Where one turn sends some rows of the set: a few examples, then the rows asked
K111: [ -9   1  13 -14  22  10 -15  16  -7  -4   6   2  17   1  -9]
K22: [ -8   5  -3   8   4  -1 -14 -20  21   3   3  -8  16  -2   9]
K667: [-15   1  11  -5  15  -7   0  13  -1  -6  -6   2  16   4  -7]
K924: [ 13   4   7 -15   0  14 -21  -8  30 -10  -1 -10  11 -20  -8]
K340: [ -2   8   1   1   2  10 -24 -17   7  -3  19  10  18  -8  -6]
K645: [ -1  10   6  -2  16  -6 -20 -13  30   8  -3 -18   7  -4   8]
K784: [ -1   0  14   9   4  14 -20 -10  24  -3   0 -13  22 -11  -1]
K376: [-10  -9  15  -5   7  -2 -14  13  -8  -2  -6  -6  13   7 -10]
K872: [  3  17  -1 -10  14  -3 -29  -6  14   1   6  14  -2  -1 -19]
K936: [ -9  -3  14  -9  17  13 -13  15  -5  -6   2  -3  22   1  -8]
K358: [ -7   9   0 -18  -1 -19 -13   0  -5  -6  -5   9   5   2  -1]
K794: [-11   6  18 -16  22  -7  -6  13  -3  -1   4  -1  19  -8   1]
K552: [  9  10  -8 -19  -3   8 -18  -9  22 -14   2  10   4 -12 -17]
K416: [ -2  -1  20 -13   1  -7 -14   0   6  -2  -9 -20  17 -10  14]
K827: [  3   9   0 -10  13  -8 -33 -13  17  12   2  -8  -6   3  -3]
K423: [ -5   5  -9   0   0  -4 -26 -19   8   6   9   2   3   6  -2]
K623: [  4  10  12  -3  17   2 -25   0  33   1 -12 -10   3  -3 -15]
K465: [ -9   6   8 -13  -2 -10  -9  -5  -3  -8   4   0  23 -11  14]
K246: [  0   2  13 -19   2 -16 -20   7   4  -1 -18 -12   0   1  -2]
K126: [ -9  -1  16  -8  22  10  -8  18   1  -5  -4  -5  19   1 -10]
K888: [ 13   4   0 -19  -1  11 -23  -5  27 -10  -5  -5   0 -12 -18]
K809: [  7   7  -3 -15  -3  14 -15 -13  23 -14   7   3  17 -20  -5]
K835: [  8  -4  -7 -27   6  11  -5 -22  17   3   6  -7   1  -8  -4]
K356: [  8  -7  -7 -24   4  13  -5 -21  19   1   2 -10   1  -8  -5]
K612: [ -5  -4  23 -14  14  -2 -19  13 -10   3   4 -11  14  -4  -3]
K398: [ -9   3  14 -15  26   7 -12  19  -1  -5  -1   0  15   2 -11]
K65: [  7  -6  -8 -23   6  10  -2 -19  22   2  -1  -8   0  -6  -6]
K464: [  7  -3  -8 -26   8   9  -2 -20  20   2   2  -6   0  -7  -6]

K612 turns into K794
K936 turns into K111
Where do these go?
K464 turns into K65
K924 turns into K809
K645 turns into K22
K340 turns into K872
K246 turns into K416

